[105 108 186 143 145 157 163 156 119] = T
[120 126 124  69 103  90 149 114  80] = V
[130 120 175 174 154 163 131 164 157] = B
[102 110 181 123 137 146 176 151 102] = K
has: [175 120] => no
next: [154 163] => [131 164]
has: [119 156 163 157 145] => no

[119 156  93 115 190 143 148 173 130  72 155  81 133 126 101 122 108  68
 110 114 127 170  99 152 117 130 120 143 120 135 118 118 112 139  93 159
 112 109 156 125 101 117 158 171 146 130 133 134 124 130 134 109 120 128
 130 180 111  94  99] -> R
[114 145 106 112 161 145 133 169 120  87 142 127 114 101 118 138 115  78
 116 113 116 175 132 110 136 126 128 139 134 122 130 131  95 116 107 129
  99 111 157 118 114 119 162 145 162 109 112 118 114 132 132 108 139 118
 135 169 123 122 124] -> M
[146 151 102  91 147 160 126 164 125 116 128 119 102 104 129 136 116  83
 134 107 126 151 123 115 133 126 120 140 146 122 119 120  96 131 123 145
  91 127 144 124  89 119 170 141 169 127 106 157  99 130 142  96 141 142
 135 170 120 122 128] -> S
[129 151  71 128 150 124 145 147 118 116 121 120 114 101 141 114 124  94
  98 115 125 170 126 149 136 123 128 152 143 134 127 128  84 125  69 161
 106 101 183 143  88 110 147 181 153 115 113 133 131 120 143  96 139 143
 129 185 138 112 117] -> H
[136 142 101 118 115 146 137 166 104 100 109 145 104 125 147 107  87 111
 117 119 122 167 152 125 152 117 138 123 139 127 121  79 105 136 118 130
 113 113 142 126  70 139 142 152 173 156 110 134 102 152 115 112 147 107
 113 160 117 120 124] -> Z
[149 146 130 122 118 106  94 140  89 107 115 135 124 108  98 134 131 155
 131 121 134  89 147 101  95 104 111  85 166  95  91 137 182 127 160 123
 117 133 125 135 152 105 138 114 133 165  91 122 124 108 147 136 152  78
 152 110 149 143  85] -> C
[124  99  93 142 139 103 105 151 109 127 112 139 136  98 133  96 128 174
 109 138 140  94 152 145  80 106 110  66 158  94 112 163 143 121 122 133
 123 131 142 165 128 128 144 119 117 160 105 152 157  89 142 125 128 119
 147 129 180 147 114] -> F
[ 88 102  88 102 201 142 144 175 126 104 141 114 130 109 119 120 111  82
 111 105 131 148 115 162 117 114 125 152 117 136 120 133  98 112 104 145
 116  77 187 154 103 112 169 191 139 118 146 123 124 135 130 101 112 121
 112 169 125  87 107] -> P
has: [128 165] => no
has: [151 129] => no
next: [105 136 118 130] => [113 113]
has: [124 135 115] => no
next: [163 143 121 122] => [133 123]

[125 124 134 124 125 135 131 124 124 134]  pudip
[102 112 185 111 104 184 166 101 100 185]  dinod
[134 123 117 132 101 150 123 101 101 149]  kefa
[116 115 151 116 116 152 142 115 114 151]  nabun
[123 117 185 111 121 135 126 122 122 133]  fulog
next: [123 117 185] => [111 121]
next: [111 121 135 126] => [122 122]
has: [142 115 114 151] => yes
asked: [102 112 185 111 104 184 166 101 100 185] => dinod
next: [150 123] => [101 101]

[109 114 104  49 164 160 138 149 164  97 146 127 138 165  96] = ral
[168 114 187 198  85 117 131 113 114 161 126 114  85  81 157] = lege
[165 118 182 197 138 164 160 149 113 162 121 115  89  87 157] = mulo
has: [117  85 198 187] => no
has: [114 104] => yes
has: [165  96] => yes
next: [164 160 138 149] => [164  97]

[123 113 154  95 166  76 154 193 134  86 176 171 123 107 198 124 183  79] = berin
[113 123 154 179 125 174 126  95 166  76 154 193 133  86 176  78 117  71] = Fitun
[132 153 139 139 103 127 101 119 171  95 179 197  63 129  83  69 146 168] = zep
[113 123 154 179 125 174 126  95 166  76 154 193 133  86 176  78 185 104] = kig
has: [171  94] => no
asked: [113 123 154 179 125 174 126  95 166  76 154 193 133  86 176  78 117  71] => Fitun
has: [171 119 101] => no
next: [198 124] => [183  79]

[108 163 129 111] = devud
[102 180 132 106] = nasan
[116 158 115 113] = magap
[104 201 131 106] = Vul
[131  70 133 135] = Munos
[ 97 187 135 103] = Puz
[113 175 124 113] = Kubug
[139  93 140 142] = nal
[131  70 137 105] = Taz
asked: [113 175 124 113] => Kubug
has: [104 201 132 106] => no
asked: [102 180 132 106] => nasan
has: [102 180 132 106] => yes
has: [187 135] => yes

[156  96 145 113  83 103 157 133 172 123 100  90] : Pusel
[156 133 101  86 121 124 104 142 140 124 101 116] : sumif
[144 151 166 124 104  86 121 132 143 110  97  70] : Zusoz
has: [140 124 101] => yes
has: [100  86 121 124 104] => no
next: [124 104  86 121] => [132 143]
has: [156 134 101  86 121] => no

[134 147 109 130] = tagi
[139 151 136 117] = duk
[180 200 154 112] = zar
[130 133 125 132] = zisuv
[130 134 128 129] = Zasut
[127 136 131 126] = lomam
[126 137 128 138] = linor
[127 132 120 132] = nute
[127 145 105 140] = sedu
[145 149 137 122] = lelog
[145 146 129 133] = dadot
asked: [127 136 131 126] => lomam
has: [127 132] => yes
asked: [145 149 137 122] => lelog

[ 96 130 124 191 105 180 121 125] -> sulu
[124 130  96 194 104 183 113 125] -> Ver
[127 131  93 193 105 182 115 125] -> pum
[129 134  88 193 106 182 117 126] -> Zipag
next: [127 131] => [ 93 193]
next: [130 124 191] => [105 180]
next: [106 182] => [117 126]
next: [ 88 193 106 182] => [117 126]
next: [124 130  96] => [194 104]
has: [127 132] => no
has: [115 182 105] => no

[192  77 143 117 154 132 113 104 132 141 134 121 117 146  93 126 112  69
 128  92 152 135 129 135 132 157 144 111 115 121 105  96 121 166 170 136] -> buz
[192  77 143 139 154 132 113 104 132 141 134 156 105 129 155 127 121 121
 110 128 143 135 129 135 132 157 144 111 115 121 105  96 121 166 170 141] -> nofi
[134 121 154 134 149 113 138 152 105  82 143 121 121 127 143 156 155 105
 128 129 110 147 135 106 123 148 162  84 142 180  92 109 120 127 184  97] -> reti
next: [134 156 105] => [129 155]
next: [121 121 127 143 156 155 105 128 129 110] => [147 135]
next: [143 139 154 132 113 104 132 141 134 156] => [105 129]
next: [134 149] => [113 138]

[204  79  58 172 111] -> Nenu
[193  89  51 192 103] -> lefu
[208  73 104 145 125] -> Taviv
[ 79 203 190  77 108] -> mef
[205  74  85 168 132] -> lelot
[197  86  77 183 106] -> roba
[201  83  93 154 119] -> Zug
[199  79  57 191 144] -> Sote
[203  79  57 191 144] -> zuv
next: [ 79 203] => [190  77]
has: [192  51  89 193] => no
next: [203 190] => [ 77 108]
next: [203  79] => [ 57 191]
has: [ 57 191 144] => yes
has: [ 73 104 145] => yes
next: [208  73] => [104 145]

[111 108 153  89 201 188]  rokas
[130 112 108 153  84  88]  ribot
[113 136 146  96 176 184]  sipen
[104 130 127 108 158 159]  dofuz
[109 131 126 112 152 150]  dezi
[136 104 119 151  82 104]  safot
[ 92 120 127 100 163 181]  Rige
next: [120 127 100] => [163 181]
next: [113 136 146] => [ 96 176]
next: [112 108 153] => [84 88]

[112 101 147 178]  Verol
[163 144 105 158]  Zudu
[131  94 130 199]  zopop
[145  92 149 184]  devos
[115  88 152 157]  Bepir
[151 157 114 201]  Dalu
[177 145 122 141]  Datog
[163 136  99 113]  govi
[160 124 108 181]  lol
[183 169  74 157]  mir
asked: [151 157 114 201] => Dalu
has: [177 145] => yes
asked: [177 145 122 141] => Datog
asked: [163 136  99 113] => govi
asked: [112 101 147 178] => Verol

[134 136 105 107 126 122  96 105 131] -> kop
[120 150 106 126 138 110 147 110 134] -> dap
[148  84 135 147 104 124 133 100 121] -> mimaf
[104 174 124  83 122 152 102 125 138] -> Geka
[123 107 105 136  96 122 126  86 117] -> Mugu
[139 108  86 100 123 120 107 100 143] -> tava
has: [147 104 124 133 100] => yes
has: [151 102] => no
has: [138 110 147 110] => yes
next: [136 105 107 126 122  96] => [105 131]
has: [104 173 124  83 122] => no
has: [126 107 105 136 134] => no

[138 102 101 143 140  75 177 144 145 141 114  93 143]  kape
[143  85  82 151 138 135 137 150 157 186 105  75 170]  tam
[116 123 132 109 135  62 188 140 105 134 132 127 108]  molub
[ 69 182 123 111 145 170 118 152 109 149 121 127 123]  Zarut
[136 146 171 128  67 182  83  81 153 156 128 119 123]  Mosuv
[142  81  83 153 128  67 182 146 156 171 103  75 163]  mova
[155 105  96 164 157  49 191 140 170 103 117  82 145]  Mim
[ 95 135 143  83 138 176 114 150  75 173 132 149 104]  kur
[116 123 116 109 135  62 188 140 105 134 132 127 108]  Siti
next: [140  75 177 144 145 141] => [114  93]
has: [135  62 188 140 105] => yes
next: [ 81  83 153 128  67 182 146 156 171] => [103  75]
next: [101 143] => [140  75]
asked: [136 146 171 128  67 182  83  81 153 156 128 119 123] => Mosuv
has: [123 133] => no

[129  99 104 135 184 175  97 112 172] = zasip
[148  93 111 117 130 110  97  87 172] = rifim
[111 130 116  99 132 140 109 148 168] = ved
[ 86 171  92  89 123 132  89 175 153] = numi
[ 89 171  86 132  92 123 111 157 157] = Zusa
has: [172 112  97 175] => no
next: [171  86 132  92 123 111] => [157 157]
next: [148  93 111 117 130] => [110  97]
has: [129  99] => yes
next: [ 86 171  92  89 123 132] => [ 89 175]

[ 65 172 159  67 146 177 133  61 174  77 166 205 195 134 142 202 134 102
  58 102 193  69 127  94 111 185] : Pas
[ 80 103 201 205 117  70 158 199 125  59  85 114  61 167 156 124 123 148
 170 111 178  90 106 109  72  92] : Vup
[ 61 174  77 166 205 196 134 142 174  77 166 205  61 134 156 202 134 102
  58 102 193  69 127  94 111 185] : viv
has: [146 177 133] => yes
has: [159  67] => yes
has: [114  61 167 156] => yes
next: [ 61 174  77 166 205 195 134 142] => [202 134]
has: [102  58 102 193  69] => yes

[ 54 124 137 125] = Soz
[ 72 128 138 114] = gabil
[ 76 127 143 113] = dif
[ 72 133 138 114] = Sevu
[ 54 124 137 107] = pibez
asked: [ 72 128 138 114] => gabil
asked: [ 72 133 138 114] => Sevu
asked: [ 76 127 143 113] => dif
has: [127  76] => no

[105 146 129 101 154] -> tega
[123 140 112 140 118] -> Bovu
[105 120 162 117 186] -> bafos
[129 112 140 118 123] -> Lali
[114 162 120 159 146] -> dinu
next: [140 112] => [140 118]
next: [162 120] => [159 146]

[142  98  96  67 119 143] : Zafug
[135  98  96  69 134 142] : rap
[142  98  96  67 119 148] : natu
[156 133  99  71  95 147] : Ledis
[142  98  96  68 111 146] : foze
[108  95  97  72 149 142] : Rido
asked: [142  98  96  67 119 148] => natu

[171 159 160 153 165 160 165] -> bib
[171 159 160 153 165 172 169] -> Nudi
[171 170 160 173 181 161 165] -> rukor
has: [153 160 159] => no
has: [181 173 160] => no
has: [170 160 173 181] => yes
has: [160 153 165 160] => yes
next: [170 160 173] => [181 161]

[157 126  80 177 189 145 146 105 116 157 100  98  73 144 149  94 161 107
  63  95 108 198 158  90 140 120 162 159 171 127 144 120  74 118 165  93
 139 133 130 151 155 153 135 130 158 136 139  99 135 119 111 153  78]  Bes
[139 122  90 177 182 140 162 105 110 163 100 104  87 169 161 103 145  97
  51 106 119 198 155  96 135 126 146 145 182 132 149 128  74 112 169  97
 116 122 146 133 181 144 142 104 147 155 167 138 107 132 124 123  88]  dov
[186  99  93 130 125 114 146 144  73 110 134 144 105 151  66 178 119 116
 164 183 119  84 148  96 142 143  91 124 164 145 193 108 152  73 167  93
 177 133  63 140 174 115  93 113 144 173 183 143 112 136  80 108 102]  gupet
[145 144  97 157 168 140 141 109 110 150 106 116  91 162 149 103 151 101
  76  72 113 175 148 114 131 137 138 152 149 106 169 124  74 112 181 101
 124 133 121 162 168 136 142  99 136 150 150 138 107 154 143 118  92]  Pami
[101 166 162 163 146 154 149 122 104 163 129 116  87 177 172 103 161  97
  76  95  81 187 169 111 135 103 154 142 152 123 164 122  74 112 169  81
 116 143 130 144 164 144 162 126 147 160 161 118 124 123 130 148  82]  ped
[151 117  87 124 168 149 149 118 110 176 129  93 101 166 161 103 161 113
  76  95  81 175 158 111 122 154 122 145 160 114 169 126  84 138 181 101
 109 143 130 130 155 136 155 108 155 127 172 123 146 123 130 128 109]  gep
has: [102 154 142 152] => no
next: [101 166 161] => [103 161]
has: [177 134] => no

[128 110 140 131 115 140 128 121 154 140  96 161 164 120 133 132 152 145
 122 120 138] -> merib
[129 132 128 100 115 132 160 102 113 157 123 127 131 147 109 148 122 110
 108 110 153] -> mabit
[ 70 163 123 149 136 128 110 138 120 107 166 125 141 106 147 111 120 105
 157 146 114] -> biti
[106 138 129 135 151 112 110 148  90 112 148  84  88 122 141 112  85 108
 127 132 110] -> bez
[ 90 149 118 111 121 140 134 110 159 142 150 160 158 136 119 140 160 126
 144 112 141] -> zud
[ 84  89 122 141 171 132 118 140 112 121 110 105 108 121 138 121 106 164
 144 134 120] -> suno
next: [128 110 138] => [120 107]
has: [146 114] => yes
has: [110 105] => yes
has: [105 110] => no
next: [ 84  88 122 141] => [112  85]
next: [148  84  88 122 141 112  85 108] => [127 132]

[112 167 150 171 179 127] : Muz
[ 96  91 123 127  81 176] : sudo
[169 155  93  82 147 128] : Zek
[106 117 116 128 125 145] : Kada
[ 91  97 107 128 101 162] : temo
[113  90 102 116 100 154] : kepu
[160 122  84  64 132 128] : pabe
[ 83  93 118 136 109 165] : bunar
[148 102 148 131  77  72] : miref
[176 131  75  63 140 106] : gori
[173 138  87  75 141 111] : Zako
has: [ 84 122] => no
has: [154 100 116] => no
next: [87 75] => [141 111]
next: [131  75] => [ 63 140]
has: [ 93 118] => yes

[128 130 127 133 130 131 126] -> Miz
[129 125 128 123 126 124 130] -> veruf
[180 133  69 137 132 137  81] -> Dato
has: [123 126] => yes
next: [130 127 133] => [130 131]

[147 105 153 103 101 124 133 102 158 147] : govu
[178 121 104 154 129  88  82 127 128  99] : Risu
[144 111 148 111 107 118 126 115 145 138] : zus
[144 109 140 111 108 123 131 105 150 149] : Vegaf
[137 110 151 106 106 114 121 117 151 138] : Likav
[144 120 128 119 120 125 128 117 147 149] : dodot
[127 118 115  96 171 178 148 124 132 144] : bek
[136 116 136 109 116 123 129 118 144 145] : zuru
[142 115 142 115 113 126 125 105 150 149] : pif
[ 84 160  91 110 147 161 169 158 111 173] : ragaz
[ 99 130  99 126 133 173 160  95  68 142] : Fut
[ 82 168  96 115 148 171 178 135 106 183] : roni
has: [104 154 129] => yes
has: [147 117] => no
next: [ 96 115 148 171 178] => [135 106]
has: [ 99 126 133] => yes
has: [142 115] => yes
has: [135 178] => no

[133 155  94  66 154] : pogom
[125 104 132 176 108] : nipep
[116 109 132  82 107] : Mevep
[114 100 145  75  96] : kesol
[120 103 133 159 106] : pigip
[108 100 155  75  94] : lefa
[138 148 103  95 150] : nug
has: [155  94  66 154] => yes
has: [132 176] => yes

[123 109 135 116 141 118] : mam
[140 120 137 133 107 139] : Kupom
[109 134 135 116 190 118] : Bokob
[ 59 177 189 120 117  53] : rubi
has: [123 109 134] => no
next: [109 135] => [116 141]
has: [138 133 107] => no

[120 112  71  68 120 109  78  98  79 102  94  73  94 137  81  92 106  76
  63  95 122 102 110 120  72  87 125  79 123  74  89  96 128 113 117  88
  83 115  76 122 123  77  65 122]  gupi
[ 73  81 121 131 112 116 151 111 135 109 116 140 103  78 117 106  84 134
 139 116 106 107  95 105 120  98 105 132  83 125 130 107  83 120 110 123
 143  71 102 105  83 131 145  97]  Gagu
[ 79 125  74  89  96 128 113 120 152 127 121 132 118  75 125 128 119 134
 109  81 119  98  91 108 125 100 106 119  75 134 135  93 112 132 111 147
 136  96 113  94  85 106 155  85]  kos
[128 155  99 101 101 148 125 127 157 128 125 146 114 129 167 142 159 127
  86  58 141 131 138 127 137  91 126 147  97 114 136 112 146 143 107 149
 133 146 130 114 141  82 146  73]  Vipe
[137 158 111 104  98 147  89 104 156 134 128 108 130 156 137 149 155 133
 103 100 156 135 156 150 104 105 144 124 141 129 138 135 143 148 125 156
 119 147  98 130 165 112 132 128]  Virab
[ 84 112  83 111 109 134 134 114 122 115 139 106  84  78 103 140 116 117
 134 102 109 118 105 121 127  77 116 128 100 107 136 107 101 133 127 115
 126  87 113 101 102 120 125 106]  dut
next: [ 79 123  74  89  96 128 113] => [117  88]
next: [116 140 103  78 117 106  84 134 139] => [116 106]
has: [107  95 105 120  98] => yes
next: [105 144] => [124 141]

[159 160 166 157 133] : Femoz
[168 154  87 140 162] : nir
[159 160 119 157 133] : Pavad
[ 84  87 167 122 126] : dumib
[154 137  90 103 130] : lerud
[168 154  87 140 167] : Sopu
asked: [159 160 166 157 133] => Femoz
has: [167 122] => yes

[100 130  66 129 129 156 128 182 127 166  87 131 171  74 130 132 126 163
 174 170] -> Gomeb
[104 128  93 125 121  73 125  93 122 169  84 125 166  76 128 128 129 156
 157 147] -> redu
[158 126 186 121 125  93 121  73 122  78 168 125  87 183 127 129 121  88
  86  79] -> Ref
has: [125 121] => yes
has: [ 66 129] => yes
has: [ 93 122 169] => yes
next: [125  93 121  73 122] => [ 78 168]
next: [186 121 125  93 121  73 122  78] => [168 125]

[111  87  83 108 152  87 174 135 127  82 168 166 106 124  93] = neri
[144 134 142 150 115 121 116  95 127 134 109 127 149 152 146] = pozaz
[116 149 129  91 159 152 122 204 116 125 139 111 100  94 117] = pagit
has: [174 136] => no
has: [108 152  87 174] => yes

[123 133 129 138 130 115 131 134 116 137 131 114 126 156 136 157 141 129
 147 165 119 125 133 131 119 104 129 116 139 131 178 144 138 131 175 130
 162 147 162 142 160 141 148 202 106  98 134] -> sil
[157 130 165 135 179 166 158 125 151 147 179 155 150 162 129 120 128 122
 108 127 137 112 117 104 125 100 111 125 109 106 151 117 128 117 132 127
 143 135 105 129  94 133 129 163 167 154 135] -> rabe
[127 125 141 131 150 135 124 128 136 131 145 133 131 139 131 124 131 127
 129 132 151 141 150 153 157 139 147 151 144 144 146 130 125 123 104 118
  96 119  81  89  88 107 105 103 137 139 134] -> Forap
[146 137 160 142 146 136 143 138 152 136 114 142 132 151 140 143 129 115
 133 135 110 114 117 120 104  92 104 101 121 120 147 123 133 129 138 129
 115 131 134 116 137 131 114 121  99  93 125] -> Zodo
[146 137 160 142 146 136 143 131 152 136 114 142 132 151 140 143 129 115
 133 135 110 108 117 120 104  92 104 101 121 120 147 123 133 129 138 129
 115 131 134 116 137 131 114 121  99  93 125] -> mevus
[169 123 132 151 149 165 120 147 114 140 137 137 144 126 127  96  98 104
 114 113 132 120 123 123 136 144 122 135 128 114 132 119 154 130 105 122
  81  96 118 121  96 139 101  75 145 146 133] -> Liv
next: [129 138 130 115 131] => [134 116]
asked: [146 137 160 142 146 136 143 138 152 136 114 142 132 151 140 143 129 115
 133 135 110 114 117 120 104  92 104 101 121 120 147 123 133 129 138 129
 115 131 134 116 137 131 114 121  99  93 125] => Zodo

[105 152  95 156 179  90] = dogob
[112 155 142 156 141  53] = Sigi
[105 152  95 169 179  90] = zazig
[105 152  95 148 179  90] = Totod
[136  97 160 155 179  67] = midab
has: [155 142 156 141  53] => yes
has: [141 156] => no
has: [105 152  95 148 179] => yes
has: [160  97 136] => no
has: [136  97] => yes

[154 137 107 126 165 117 176 155 185 107 137 125 102 146] : gifas
[123 124 125 111 163 108 114 136 151 207 143 101 130  77] : Bul
[136 144 125 129 140 136 157 139 189  98 140 105 150 152] : muzok
[201 163  93 138 152 159  60 122  88 114 119  70 102 105] : Lutuz
[108 118 129 145 137 124 112 157 167 163 136 102 149  82] : togi
[201 173 111 156 167 157 123 123  91 112 108  99  96 130] : Risop
[128 133 161 130 167 125 141 150 108  95 170 104 108 153] : mafuv
[186 174 108 148 165 159 117 128  90 113  99 108  95 128] : beles
[136 134 124 129 137 136 157 148 187 103 137 104 153 142] : zela
[129 134 140 127 166 125 142 154 115  98 162 104 101 153] : romi
[106 136 124 102 159 105 107 130 154 201 145 102 133  77] : det
[149 155 119 158 138 153 175 149 185 115 133 117 153 163] : remu
next: [129 134 140 127 166 125 142 154 115] => [ 98 162]
next: [119 158 138 153 175 149 185 115 133] => [117 153]
has: [122  88 114 119] => yes
has: [133 117] => yes
next: [161 130 167 125 141 150 108] => [ 95 170]
has: [107 114 136 151] => no
next: [108  99] => [ 96 130]

[179 128 133 133 125] -> litum
[ 95 124 126 126 110] -> niva
[106 129 140 149 107] -> tev
[ 99 129 135 140 135] -> pode
[179 129 130 136 126] -> banul
[179 128 130 136 126] -> siram
[208 131 125 127 135] -> giluf
[106 129 140 120 127] -> Napoz
[138 116 121 127 132] -> kegif
next: [138 116] => [121 127]
asked: [106 129 140 120 127] => Napoz
has: [132 127 121] => no
has: [133 133 128] => no

[140 127 137 104  73  96  78 143 142 173 145 149 111 138  81 110 143 164
 154] : Difo
[127 136 206 113  96 109 130 129 142 153 107 168 141 103 100 119 100 126
 107] : rede
[127 136 206 113  96 130 109 129 142 153 107 168 141 103 100 119 100 126
 107] : gedop
next: [113  96 109 130] => [129 142]
next: [113  96 130 109] => [129 142]
next: [130 109] => [129 142]
asked: [127 136 206 113  96 109 130 129 142 153 107 168 141 103 100 119 100 126
 107] => rede
has: [72 96] => no
has: [137 104  73  96] => yes
asked: [127 136 206 113  96 130 109 129 142 153 107 168 141 103 100 119 100 126
 107] => gedop

[140 198  99 183 141 195 154  86  69  59] = fusip
[160 136 112 157 163 138 117 119  99 114] = Kogur
[155 148 131 155 150 154 124 105  89 100] = Sem
[158  83 137 119 159  90  94 147 136 163] = baki
next: [148 131 155] => [150 154]
next: [155 148 131 155 150 154 124] => [105  89]
has: [163 157 112 136 160] => no

